A single turn carries every row of the set below to another of its rows. Some are shown first; where does it send the rows asked next?
Kape: [ 0.18 -0.03 -0.62  0.82 -2.20  0.35 -3.94 -2.42  0.55  0.61 -0.62 -0.94
 -1.46 -1.04 -1.41 -0.88 -0.19 -0.90]
Tul: [ 0.89 -2.28 -2.87 -0.65  1.32  1.80 -0.95  0.87 -0.16 -0.26 -0.78 -0.88
 -0.40  3.79 -1.12  2.25 -0.24  1.03]
vade: [ 1.34 -1.50 -1.63 -0.87 -0.26 -0.36  1.63 -0.40 -0.08  2.07 -3.26  1.26
 -0.12  1.37  0.23  2.69  0.94 -0.62]
nuku: [-0.32  0.93 -0.05  2.92 -0.89 -1.32 -1.71  0.35 -1.53 -0.66  1.51  1.02
  0.47 -1.79 -1.97  1.29  1.43  0.60]
pupit: [ 0.79 -1.61 -1.29  1.05 -3.96 -2.42 -0.87  3.08  0.79  0.36  3.30 -0.70
  1.06  1.87  0.25 -0.31 -0.63 -1.26]
sofi: [-0.34 -0.88 -3.49 -1.14 -1.65  0.96  0.36  0.76 -0.81  1.88 -2.61  1.88
  0.30  1.07  0.46  2.71  1.77  1.06]
Zaga: [ 3.24  0.35 -2.46  0.90 -1.10  2.37 -0.56 -0.03  1.55  1.86  0.26  0.30
  0.22  4.85  0.01  0.83  0.27  1.11]
rinog: [ 1.89 -1.84 -1.74 -0.39  1.22 -0.57 -0.38 -1.04 -1.74 -1.41  0.16 -0.33
 -0.11  0.38  1.15  1.81  2.62  2.01]
Gis: [-0.60 -3.23  0.07  1.40 -4.15  1.14  0.57  0.16  0.69 -1.13  0.54 -3.29
  0.87  0.99  1.14  0.72  0.59 -1.11]
Sigop: [ 1.17  1.03  1.35  0.88 -3.45 -3.65 -0.05  1.62 -0.47 -0.01  1.64 -1.78
  0.78  0.95  0.70  1.88  0.97  1.01]
bam: [ 0.07 -0.67  0.67  0.10 -4.10  1.52  0.00  1.57  1.25 -1.17 -0.48 -2.68
  3.00  0.58  1.90  1.82  0.12 -0.49]
meti: [-0.45 -0.52 -1.85 -0.53 -1.10  0.98 -2.46  2.90  0.67  2.40 -1.41  1.65
  1.11  2.62 -1.68  1.89 -0.30 -2.31]
Lidir: [ 3.00 -1.76 -1.94  0.53 -0.81 -0.09 -1.26 -0.27  2.20 -1.99  1.19 -2.85
  2.25  0.55  1.29  1.19 -1.35  0.75]
guven: [ 1.94  0.67 -1.03 -0.42 -1.83  0.69 -4.31 -1.30  0.09  1.13 -0.95 -0.75
  1.79 -1.67 -0.21 -1.27 -0.21  0.10]
Belu: [ 0.00  1.74 -0.63 -1.83 -1.53  0.27 -2.88 -0.63  0.62 -1.34 -1.08 -1.81
  2.88 -0.54  0.50 -0.61 -0.71  0.43]
nove: [ 2.92 -0.01 -1.43  1.27 -1.56  0.77  1.03 -0.42 -0.84  1.99  1.36 -0.21
 -0.63  0.85  2.26  1.12  2.65  2.59]
Vasog: [ 3.80 -0.81 -1.07  0.36 -0.62 -0.30  0.20 -1.01 -0.32 -0.45  0.58  0.33
  1.15  1.45  2.14  1.74  3.49  1.88]
ved: [-2.90  0.09 -1.68  2.65 -4.61 -0.45 -0.37 -1.67  1.02  1.14 -1.09 -0.80
  0.83  0.76 -1.06  1.02  0.88 -0.87]
vezak: [ 0.72 -0.26 -3.29  0.16 -0.02  2.93 -0.40  0.98 -0.02  2.07  0.26 -0.91
 -0.94  3.73 -0.63  0.96 -0.66  1.87]
netak: [ 2.21 -1.68 -2.44 -0.47 -0.10  0.02 -3.07 -0.15  1.11  0.12  0.84 -3.37
  0.47 -0.92 -0.54  1.08 -1.30  1.60]
kabon: [-0.86  0.41 -3.92 -0.72 -2.51  0.29  0.93 -1.22  0.20  1.01 -1.27  1.74
 -0.18  2.87  0.82  0.80  2.16  1.33]
Luget: [ 2.48  0.48  2.16  1.07 -0.81  0.88 -0.04  1.41 -0.65  3.71  0.94  0.84
  1.92  1.40  0.38  0.06  0.24  1.37]
bipek: [ 0.67  0.23  0.03 -1.07 -1.93  0.84  0.08  0.54  0.33 -0.01 -0.55 -3.43
  3.49 -0.46  1.63 -0.50 -1.24  0.16]
loku: [-0.87  0.42 -0.47  2.27 -3.67 -1.45  1.01 -1.03  1.33  0.63 -2.11 -1.17
  2.36  0.98  0.72  1.39 -0.94 -1.92]
ginap: [ 0.27 -0.02 -0.37 -0.62  0.05 -0.07 -0.39  1.38  1.53  2.30 -1.34  0.52
  1.02  3.43 -1.57  0.91 -1.16 -3.13]
Tasa: [ 2.27 -1.09  0.52  0.97 -1.42  0.09 -3.57  1.07 -0.78 -0.15  0.44  3.27
  2.55  2.01  0.38  0.97  2.04  1.04]
sabi: [-1.85 -0.75  0.36 -1.47  0.65 -1.50  0.21 -0.90  0.69 -0.96  1.68  1.17
 -0.03  1.90 -0.57 -1.61 -0.14  0.04]
tob: [ 0.76 -2.80 -1.11  2.05 -4.09  0.95 -3.75 -1.71  0.56  0.02  0.13 -0.62
 -0.85 -0.29 -0.66 -0.10  1.67 -1.26]
tid: [ 3.33 -1.66 -2.01  0.08  0.31  1.16 -1.18 -0.21  1.40 -0.46 -0.82  0.29
  0.74  4.93 -0.48  2.13  0.66  0.12]
tiri: [-1.31 -2.92 -0.33  0.31 -0.79 -1.20 -2.46  0.30 -1.72 -2.14  1.42  0.74
 -0.28  3.12 -0.06  0.17  1.49  1.26]
rud: [ 0.57 -0.88 -0.97  0.28 -0.29 -1.15 -1.86  1.56  0.59  1.09  2.32  0.12
  2.74 -0.90 -3.57 -0.70  0.25 -1.05]
zup: [-0.16  0.45 -0.87  0.11 -2.77 -2.29 -1.61 -0.12  0.35  0.97 -3.46 -0.90
  2.76 -0.14  0.28  2.24 -1.10 -1.27]
Luk: [ 1.79 -1.66 -2.68  1.71 -2.11  1.95 -2.53 -0.39  1.74  1.47  2.15 -2.66
 -0.25 -0.82 -1.19  0.93  0.25  1.81]
goba: [ 0.98 -1.07 -2.17  0.49  0.36  0.55  0.41 -0.39 -2.27  1.08  0.91 -0.92
 -1.85 -0.16  1.31  1.12  1.86  2.65]
sepe: [-2.12  0.16 -2.15  0.49 -3.64 -1.24 -3.01 -0.83  0.04  1.52 -2.57 -0.63
  1.26 -0.43 -1.59  1.76  0.63 -0.26]
Lor: [ 0.53 -1.16  1.49  0.07  0.09 -0.53  0.13  0.94 -0.03  3.32  0.67  1.61
 -1.74  0.07 -0.25 -0.18 -1.51 -0.82]
Loko: [ 0.88  1.54  1.39  0.21 -0.96 -2.66 -1.06  0.63 -0.61 -0.10  0.96 -0.89
  2.33 -0.83 -1.95  1.80  2.15  1.37]
Meki: [-1.16 -1.16 -0.45 -1.66 -2.73 -0.41 -1.42  1.42  1.31 -1.28  1.69  2.31
  2.36  2.75  0.46  0.51  2.58  1.13]
zirok: [ 1.17 -0.89 -0.19 -1.34 -1.98 -2.85 -0.90  2.33  1.33  0.80  2.59 -1.89
  2.97  1.36 -1.76 -0.35  0.25 -0.66]
Kigo: [ 0.26 -2.33  0.75  2.64 -4.67  1.56 -1.09 -0.21  1.23  0.78 -0.01 -1.76
 -1.24  0.05  0.03  1.52  0.66 -1.85]
Betu: [-1.32  0.41 -1.37 -0.32 -1.53 -0.26  0.00  0.55  2.13  1.00  0.10  0.17
  0.59  5.10 -1.05 -0.33 -0.32 -2.43]
losez: [ 2.50 -1.70 -2.16  2.76 -2.86  1.71 -0.72 -0.46  2.84 -0.57  2.50 -2.18
  1.49  0.64  0.65  1.03  0.24  0.96]
Rade: [-0.03  0.32 -0.19  3.60 -3.33 -2.24 -0.61  1.32 -1.45 -0.66  2.18  0.26
 -1.03 -0.03  0.64  1.34  0.34  0.31]
Mizu: [ 1.21 -1.63  0.70 -0.23 -3.39  0.57 -1.47  3.24  0.64  2.90  0.82  2.83
  0.66  0.91  0.75  1.97  1.17  0.23]
guku: [ 0.17 -1.61 -2.12  2.66 -2.23 -0.64 -1.94  2.30  0.09  0.66  3.06  1.33
  0.74 -0.36 -1.56 -0.67 -0.68 -1.64]
diz: [ 0.78 -0.26 -2.07 -0.43 -1.05 -1.08  2.30 -2.36  0.91  1.21 -1.93  1.08
 -0.59  3.09  0.67  0.72  1.23 -0.32]
Kar: [-2.14  0.02 -2.86 -0.24 -2.67  0.90 -2.11  1.98  1.19  1.10  0.04  1.39
  0.60  4.34 -1.12  0.66  0.59 -1.52]
dig: [-1.24 -1.33  1.36  0.50 -0.30 -0.41  1.03  0.62 -1.61  1.72  1.97 -1.62
 -0.98  2.64 -0.07 -0.78 -0.30  1.50]

guku moves to Sigop
netak moves to ved
Where do these go?
Kigo moves to bipek
goba moves to Betu
Zaga moves to vade
Meki moves to Tasa

A single turn carries every row of the set below to another of its rows. Some are shown first; where does it send the rows asked next?
sig: [ 1.37 -0.15 -2.21 -1.19 -1.17 -0.80 -1.16 -0.04  1.83  0.41 -2.55  2.09
  1.73 -5.01 -2.17 -1.59  2.33 -0.40]
Sar: [ 3.00  0.55 -0.65 -0.97 -1.73  0.24 -2.75  3.45 -1.16 -3.04  1.99 -0.03
  0.59 -2.79  2.58  0.21 -0.67 -1.00]
didon: [ 1.92 -0.31 -1.82 -1.92 -1.20  0.50 -1.07  1.18  1.33 -0.75 -1.53  2.20
  2.06 -6.00 -3.52 -0.47  2.28 -0.28]
kimub: [ 2.01  0.19  2.46  0.08 -1.61 -0.96 -0.93 -1.33  1.50 -2.96  0.38 -1.36
  2.79 -2.45  0.32 -0.93  1.38 -0.43]
paran: [ 0.95  1.72 -2.25  0.64  0.75  1.84 -1.08  0.95 -0.31 -0.34  0.52 -2.25
 -0.15 -3.73 -0.52  1.78  0.46  3.43]
namo: [ 1.83  0.69 -0.30 -1.45 -3.71  0.41  0.15 -2.32 -3.00  0.79  0.01 -0.57
  1.46 -5.28 -0.14  2.53  2.02 -1.16]
rono: [ 1.09 -0.19 -1.22 -1.89 -1.59 -0.34 -0.88  0.61  1.34 -0.19 -1.86  1.32
  2.15 -5.37 -3.17 -1.56  2.26 -0.06]
lafe: [ 2.66  0.64 -1.75 -0.70 -3.07  0.67 -0.26 -2.56 -2.60  0.90 -0.46  0.84
  1.05 -5.42  0.66  3.44  1.97 -1.76]
somu: [ 2.13 -0.29 -2.83 -1.22 -0.82  0.09 -1.33  0.45  1.73 -0.22 -2.25  2.98
  1.64 -5.63 -2.44 -0.43  2.31 -0.66]
zeso: [ 4.72 -0.12 -0.81  1.15 -0.02  1.10 -1.93 -0.65  1.90 -4.06  0.39  2.27
  1.96 -3.91  0.89  2.38  1.41 -1.63]
viviv: [ 2.65  0.62 -1.10 -0.31 -1.56 -0.80 -2.89  2.37 -0.70 -2.08  1.08  0.11
  0.28 -2.00  3.82 -0.48 -0.61 -1.20]
mera: [ 2.37  0.63 -0.21 -0.86 -1.91 -0.58 -2.54  2.85 -1.10 -2.40  1.60 -0.63
  0.64 -2.22  3.02 -0.70 -0.67 -0.87]
zukol: [ 1.22  1.70 -3.17  1.34  1.17  1.51 -1.28  0.31  0.13  0.19 -0.13 -1.51
 -0.48 -3.43  0.42  1.91  0.53  3.04]
Rire: [ 2.60  0.57 -0.99 -1.31 -3.35  1.16 -0.10 -1.92 -2.99  0.32  0.18  0.33
  1.30 -5.75 -0.23  3.50  1.97 -1.42]
rogag: [ 3.31  0.59 -1.50 -0.37 -1.32 -0.01 -2.98  2.93 -0.84 -2.63  1.49  0.74
  0.29 -2.61  3.38  0.41 -0.69 -1.38]
Ronuz: [ 1.48  1.63 -2.96  0.98  1.18  2.13 -1.29  0.88 -0.11 -0.38  0.38 -1.47
 -0.32 -3.90 -0.24  2.36  0.52  3.17]
Pepur: [ 3.57 -0.06  1.78 -0.42 -1.11  1.36 -1.13  0.43  1.01 -4.74  1.66 -0.07
  2.91 -4.08 -1.13  1.43  1.34 -0.61]
Kib: [ 0.62  1.74 -2.39  0.96  0.81  1.19 -1.11  0.37 -0.05  0.23  0.01 -2.27
 -0.27 -3.28  0.08  1.28  0.49  3.36]
rumol: [ 1.93  0.69 -1.02 -0.81 -3.42 -0.07 -0.09 -2.94 -2.60  1.40 -0.62 -0.08
  1.14 -4.93  0.76  2.45  2.00 -1.44]
sesav: [ 3.13  0.12 -0.14  1.66 -0.48 -1.21 -1.71 -2.34  2.43 -2.32 -0.85  0.98
  1.89 -2.26  2.26  0.05  1.47 -1.40]

paran moves to Kib
viviv moves to rogag
somu moves to didon
Where do these go?
zeso moves to Pepur
lafe moves to Rire

